(in the rows, 128 means zero)
Where one turn sends some rows of the set: a few examples, then the rows asked:
Lizi: [117 102 108 144 164 147  87 113  97 137 135 137]
dilol: [110 130 149 124  94 106 121 138 172  96 110 125]
revub: [106 124 155 124  93 109 135 133 157  95 117 107]
murez: [118 104 105 141 158 144  83 119  98 137 131 145]
lavos: [155 143 150 134 129  84 133 143 154 147 148 139]
tepum: [134 146 146 122 101  80 134 135 157 124 130 152]
deko: [117 105 101 149 160 139  81 123 101 138 141 141]
gaf: [115 101 107 141 158 146  83 117  97 134 129 142]
Zasog: [116 118 167 131 127  92 149  96 159 101 131 112]
sika: [120 105 105 143 160 145  84 119  97 140 134 145]
Vabe: [110 122 161 134 112 113 150 118 159 102 130  91]
sim: [114 103 101 147 156 140  77 125 100 133 137 143]
ber: [110  99 105 149 161 141  80 116 100 128 137 137]
Ruze: [111  97 103 143 160 142  81 118  99 127 134 138]
Pali: [146 126 164 141 152  91 147 116 157 138 152 112]
sen: [119 103 104 143 163 145  86 116  97 140 136 141]
rim: [135 139 156 143 131 106 152 125 176 134 149 109]
Lopu: [124 107 172 137 148  98 140 101 156 105 132  96]
Bev: [139 150 146 136 114 100 140 146 174 138 143 130]
Dez: [134 131 163 135 135  88 156 104 160 125 148 120]
dosus: [120 104 101 146 162 142  85 123  99 140 141 141]
gid: [111 100 103 147 157 141  77 120 100 129 134 141]
nar: [118 105 100 143 158 141  81 124  99 137 137 145]
pipu: [116 139 147 123  84 105 131 150 157 109 120 123]
momuz: [143 144 153 132 121  81 149 123 159 138 148 140]
Vomi: [125 131 161 140 121 111 158 122 160 123 146  95]
rog: [117 120 151 116  99  90 105 140 149  94 102 138]
kabe: [141 140 143 121 104  82 113 155 152 126 122 154]
fopi: [109 119 161 122 107  90 133 108 157  89 113 125]
Gapum: [119 123 163 139 131 111 149 112 175 110 136  97]
Bepu: [117 133 151 117  95  85 126 127 154 100 114 145]
Reziv: [108 104 166 123 120  96 119 113 152  83 106 110]
velot: [127 147 142 127  95 100 125 151 171 118 124 138]
Lasam: [117 103 104 150 165 141  84 119 101 137 143 139]
Fufar: [131 148 145 129  95 103 142 154 157 131 137 127]
lur: [113  99 106 150 165 141  83 116 100 133 140 136]
magez: [118 101 103 148 165 142  85 117 100 137 141 136]
lelot: [106 120 159 130 112 110 133 118 172  92 115 105]
voza: [114 100 108 142 161 146  84 114  97 134 130 138]
Fem: [136 146 152 137 112 105 156 140 161 138 150 112]
Luti: [113 102 101 142 156 142  80 122  99 131 133 142]
Davak: [113  98 104 146 164 143  85 115 100 131 136 134]

sen -> Lizi
Fufar -> Fem
Lasam -> lur
Now find these:
Reziv -> rog
velot -> Bev
magez -> Davak
Dez -> Zasog

